These views show one set of named points, seen from different sides, and a view may be mirrored.
A view may leave some points out. In some views, one point has been moved. Which views, in the order they come, and which point in each? Write - if no view has one.

-- scene 1 --
view 1:
  Zedak [-19.6 -31.2  46.1  54.5   0.2 -59.9 -17.5  59.5  -6.4 -28.2  -4.6   8.7]
  tuvo [-23.2 -26.2  29.6  58.4   4.3 -63.8 -16.4  58.0  -3.5 -21.7   1.0  11.6]
  lup [-12.1 -28.0  35.6  52.2   2.0 -59.9 -20.4  50.7  -8.1 -21.0   4.1  10.6]
  zis [-13.7 -25.2  30.1  56.8   8.5 -64.1 -21.0  56.3  -3.5 -20.3   6.5  19.1]
  Tepi [-13.8 -22.6  33.4  51.3  -2.4 -69.7 -22.0  45.8  -9.3 -15.9   8.0  15.0]
  futu [ -8.7 -26.3  44.8  51.2  -1.1 -53.3 -14.1  58.8  -4.4 -22.3   6.5  12.2]
view 2:
  tuvo [  4.9  10.4 -11.3 -23.6  -4.5   0.5  -4.7  16.3   1.0 -26.8  31.1   1.1]
  Zedak [  7.6   0.7 -17.7 -23.7  -5.5   5.0   4.0   7.7  -6.0 -33.5  29.1   8.2]
  lup [ 13.3  10.3 -15.0 -17.7  -1.3   0.5   2.0  18.2  -2.5 -26.4  32.7  12.8]
  Dilez [  3.7  -0.7 -17.6 -14.4  -1.2   7.7  15.5  15.2  -5.5 -18.7  31.9   6.2]
  futu [  9.7   5.3 -21.3 -10.7  -3.9   6.9   5.0  20.2  -8.9 -30.7  27.4  10.0]
  zis [  6.7   7.4 -11.6 -16.9   0.8  -4.3  -2.7  22.1  -1.9 -19.0  31.6   4.5]
  Tepi [ 11.2  16.7 -17.7 -14.6   3.0  -0.7   2.8  15.3   5.2 -18.3  37.1  11.3]
  nolig [ -2.1   4.2 -23.7 -22.9  -1.6  -1.0   8.5   8.2  -2.8 -20.8  32.0   7.5]
view 3:
  nolig [  4.1  23.9 -24.6  27.1  12.5  -8.5   4.4  22.7   1.3 -22.2  -6.2   7.5]
  zis [  4.7  34.3 -15.3  14.1  15.0 -13.2  -2.1  27.9  -4.4 -17.7   3.1   4.3]
  futu [  3.3  18.1 -14.8  21.8   2.4  -8.2   7.3  25.8   6.7 -16.2   2.7   9.2]
  Zedak [  5.0  19.4 -19.4  29.9  20.7 -14.8  -1.2  26.4   8.8 -14.9   1.9  10.6]
  Tepi [ -6.4  33.1 -23.0  15.4   9.7 -18.8   8.2  28.7  -3.3 -14.0   1.0   5.4]
  Dilez [  1.6  22.4 -22.7  29.1  10.2  -4.7  -2.7  20.2  -4.9  -9.6   0.8   4.0]
  Vudez [ -6.5  28.6 -25.1  26.3   0.5 -10.2  11.7  22.3   1.8 -18.6  -4.9  11.3]
view 4:
  Dilez [ -4.5   6.7  -4.4  -0.7 -10.1   3.3   1.8   2.9   1.5 -12.0   2.5   2.3]
  lup [-13.7  17.0  -4.3   1.0 -22.3  -4.0  -0.2   1.0   2.1 -10.0   9.7  13.1]
  zis [-15.2  18.3  -2.2   6.6 -18.6  -6.4  -1.2  -8.5  -0.4 -10.5   8.4   3.5]
  nolig [ -4.7   4.1   5.7   7.3 -17.0   0.3  -4.7  -0.7   2.9  -9.5  -0.4   9.1]
  tuvo [-12.5  21.0  -0.3   6.1 -18.8  -6.9  -8.7  -5.1  -6.6  -7.4   2.4  10.9]
  Tepi [-14.9  11.5  -6.9   1.9 -23.3 -12.0   2.7  -4.7   8.1  -9.0   2.1  13.1]
  futu [-10.0  11.8  -8.6  -4.0 -20.3   5.0  -8.3   3.3   0.9 -12.7  12.2   7.6]
  Vudez [ -6.7  -1.5  -1.7   3.8 -18.2  -5.3  -2.1   0.8  14.3  -2.5   2.9  14.5]
view 5:
  nolig [-14.4   7.0  -8.1  -6.7  -3.1 -70.3  25.8  -0.3  -5.4  22.7   8.9   0.0]
  Dilez [-18.3   7.9 -12.7  -5.5   1.2 -73.0  24.5  -0.5  -4.2  27.3  11.2   4.8]
  futu [-17.5   4.9  -9.1  -4.0  11.0 -62.3  21.7 -11.5  -5.1  17.1  -4.9   2.6]
  zis [-18.7  -6.7 -17.8 -12.4  -0.9 -62.2  19.4  -6.6 -10.9  24.9   0.6   4.9]
  Zedak [-18.2   8.4  -8.2   5.8   3.9 -60.3  22.8  -3.1  -5.4  26.5   3.1   1.9]
  tuvo [-16.8  -2.5 -16.2  -4.4  -4.1 -55.0  17.0  -0.6  -6.1  24.4   2.5   7.1]
Views that do not fit: view 3, view 5
  moved in view 3: futu
  moved in view 5: Dilez

-- scene 2 --
view 1:
  Vele [-22.3  25.5 -39.5  -6.7  12.6   6.3  26.2   7.4 -24.3  10.6  -3.9 -21.0]
  Koli [-12.5  25.3 -38.0   3.6   7.6   6.4  18.0   9.5 -32.6   8.3   3.8 -22.3]
  Sos [ -1.6  12.8 -27.1  10.1   5.6  -4.8  11.0  26.1 -46.7   9.2  -1.3 -13.2]
  filet [-15.7  19.4 -18.0   2.5  13.8   5.0   0.9  -8.2 -19.6   2.7  15.8  -7.3]
  dede [-23.1  35.2 -29.5   2.8   9.7  16.8   5.0 -13.9 -23.3   0.0   1.6 -22.4]
  divo [ -8.8  19.4 -28.5   5.7  10.7   4.5   8.1  -2.5 -20.9   6.6  28.1 -12.2]
  Pipo [ -5.3  18.3 -26.1  10.1   7.8   2.1   5.1   6.6 -32.9   5.6  15.6 -13.2]
  dobe [-16.9  25.2 -25.2   3.4  10.8   8.3   5.4  -4.4 -25.5   2.9   6.2 -15.2]
  besin [-18.9  23.6 -31.1  -2.1  13.4   7.2  14.5  -3.8 -18.0   6.9  12.8 -14.9]
  gog [-10.4  13.0 -22.8   1.9  12.2  -2.7  10.6  10.8 -29.3   8.5   8.4  -7.5]
  Vamin [ -9.6  20.3 -34.4   4.4   7.6   1.5  17.3  17.4 -38.2   9.1  -1.9 -19.1]
  gifur [-10.1  22.6 -39.0   3.4   9.2   5.6  18.6   4.4 -24.4   9.5  20.6 -19.3]
view 2:
  gog [  0.8 -27.0   5.3  -6.8 -13.4 -46.9 -26.2  16.6 -22.8   3.3  -2.4   6.6]
  Gere [  2.0 -16.5   4.9  -8.2  -9.7 -45.1 -29.0  19.5 -31.0  -1.4   1.0   7.6]
  Sos [-18.1 -23.4  17.3 -10.4  -6.4 -41.9 -26.5  12.2 -28.7   8.0  -4.0  -7.1]
  Pipo [ -1.3 -17.8   2.7 -10.5 -10.6 -47.8 -32.1  22.4 -33.6  -0.9   0.4   6.2]
  divo [  8.4 -18.4  -7.8  -9.1 -14.8 -57.4 -31.1  25.9 -32.8  -8.7   1.7  13.1]
  filet [ 19.3  -9.3  -5.1  -5.1 -11.6 -49.6 -27.6  23.2 -32.1 -11.4   4.8  19.5]
  Vamin [ -7.3 -15.2  14.9  -5.3  -4.8 -45.7 -18.3   7.9 -27.5  -2.8  -1.5  -1.6]
  Vele [  9.3 -11.9  11.2   2.4  -5.7 -50.5  -6.7   1.7 -20.1 -13.1   0.0   6.8]
  dede [ 23.0   1.8   5.5  -1.3  -4.7 -37.2 -22.4  16.5 -32.2 -11.7   7.4  19.9]
  besin [ 16.0 -14.6  -0.9  -2.4 -11.5 -52.1 -20.0  15.9 -25.5 -11.0   2.1  15.3]
  dobe [ 14.0 -11.1   4.1  -4.5  -9.2 -41.2 -26.1  18.5 -28.9  -4.4   3.4  15.1]
  Koli [  0.0  -9.5  10.1  -4.2  -4.4 -49.3 -17.2   9.5 -30.2 -10.0   0.7   3.2]
view 3:
  dobe [ 14.1  24.3  -9.6 -25.3  -0.8  12.5 -33.7  13.2   2.8   9.6  33.3  15.1]
  Vamin [  6.6  21.5  -8.4 -25.1   9.8  -1.7 -24.4   4.4  12.3   8.2  42.4  -4.7]
  dede [ 10.1  31.8  -8.9 -19.2   6.3  20.5 -35.2  13.2   4.9  10.2  25.6  25.7]
  besin [ 10.8  23.8 -16.9 -17.0  -3.3   4.7 -38.9  15.4   2.2   4.1  35.9  16.6]
  gifur [  5.4  22.5 -16.5 -13.7  -3.1   6.2 -39.5   6.7   6.8   0.6  47.8   6.4]
  divo [ 13.9  18.4 -15.1 -21.0 -14.7  13.4 -42.9  11.0  -0.1   2.5  47.7  10.3]
  Vele [  3.0  27.4 -17.2 -13.3  13.1  -9.0 -30.7  12.3  10.3   4.3  32.3  10.1]
  filet [ 20.5  19.2 -11.9 -28.9 -12.7  12.8 -38.3  18.5  -3.8   8.7  35.4  16.8]
  Gere [ 13.8  19.5  -8.2 -28.5  -3.2   9.7 -31.3   8.6   4.8   8.5  42.7   3.6]
  Pipo [ 14.1  17.7  -7.8 -29.1  -6.8  12.3 -32.8   6.5   4.4   7.9  47.3   0.6]
  Sos [ 12.0  14.7  -3.2 -36.3   5.1  -1.8 -19.3   1.8  11.5  11.6  48.8 -16.5]
view 4:
  gog [-14.9 -11.8 -22.3  -4.6  13.1 -18.6  16.3 -31.4  15.8  15.4   9.3  -1.4]
  divo [-20.8 -11.2 -16.8 -10.6  16.0 -27.2  20.0 -21.6  16.8   2.7   3.4  16.8]
  dede [-14.2 -10.4 -19.3  15.3  25.1 -37.4  10.8 -17.1  -4.3   9.8  -6.9  14.9]
  Pipo [-24.5 -11.4 -20.2  -0.9  11.6 -25.0  17.1 -34.9  15.8   7.5   7.2   8.6]
  besin [-11.0 -11.5 -17.9  -6.5  21.1 -27.8  14.7 -17.6   4.9   9.7  -3.4   8.9]
  Vele [ -7.3 -12.2 -18.1  -7.8  20.2 -25.0   6.6 -28.9  -8.7  17.0 -11.5  -6.1]
  Vamin [-19.8 -12.1 -20.6  -1.9  11.4 -22.4   8.8 -45.3   1.7  15.3  -0.8  -7.0]
  Koli [-19.6 -11.9 -18.1  -3.5  15.0 -27.3   9.0 -38.1  -2.1  11.0  -6.3   0.1]
  filet [-12.9 -10.8 -21.4   3.6  20.1 -26.6  20.0 -13.7  17.5  10.2   8.8  14.5]
  gifur [-20.4 -12.1 -15.2 -15.4  15.4 -27.2  14.2 -30.1   5.0   4.4  -5.7   8.8]
  dobe [-15.1 -10.9 -20.9   7.5  20.0 -29.5  14.1 -22.3   6.6  11.5   1.5   9.7]
view 5:
  filet [  4.7  20.4  23.7   9.7   5.5  -9.4  -6.1  -3.5  11.8 -29.9   5.5  -8.5]
  Gere [ -5.6  19.0  33.7   6.4   4.1   0.9 -10.9  -9.2  11.0 -22.1  -6.0  -2.2]
  Sos [ -8.5   7.1  42.8  -1.1  -3.3  11.6 -13.6 -13.2   5.1 -10.1 -22.6   5.9]
  gog [  0.5  10.1  33.2  -1.8   1.1   1.6 -11.2  -9.5   5.2 -20.1  -3.3  -2.3]
  dobe [ -2.2  20.9  23.6  12.1   7.7  -0.1 -10.6 -12.3  16.6 -28.8   0.9  -1.9]
  Pipo [ -7.2  21.1  38.1   5.9   3.5  -1.3 -10.4  -5.7   9.1 -20.5  -7.7  -4.5]
  divo [ -5.9  27.5  36.9   3.1   8.8  -7.6 -10.8  -3.1   8.4 -27.0   7.1 -11.7]
  besin [ -3.3  21.9  26.1   3.1  11.4   0.6 -14.3 -14.5  13.6 -30.6  12.5  -4.9]
  Koli [-13.5  19.9  34.2   2.9   9.5  11.7 -18.6 -21.1  14.6 -22.9  -2.3   3.3]
  Vele [ -8.0  13.6  25.1  -2.7  12.4  15.8 -21.8 -28.9  15.7 -27.5   9.3   5.5]
  dede [ -5.7  27.6  15.9  20.8  13.2   1.9 -12.2 -18.0  25.7 -35.0   4.7   0.8]
  Vamin [-11.0  12.4  36.1   0.2   4.5  13.9 -17.6 -20.6  11.1 -17.7  -9.9   6.0]
  gifur [-13.3  26.3  39.1  -1.4  11.9   3.5 -17.7 -14.0  10.6 -25.3   7.4  -5.4]
Views that do not fit: view 2
  moved in view 2: filet
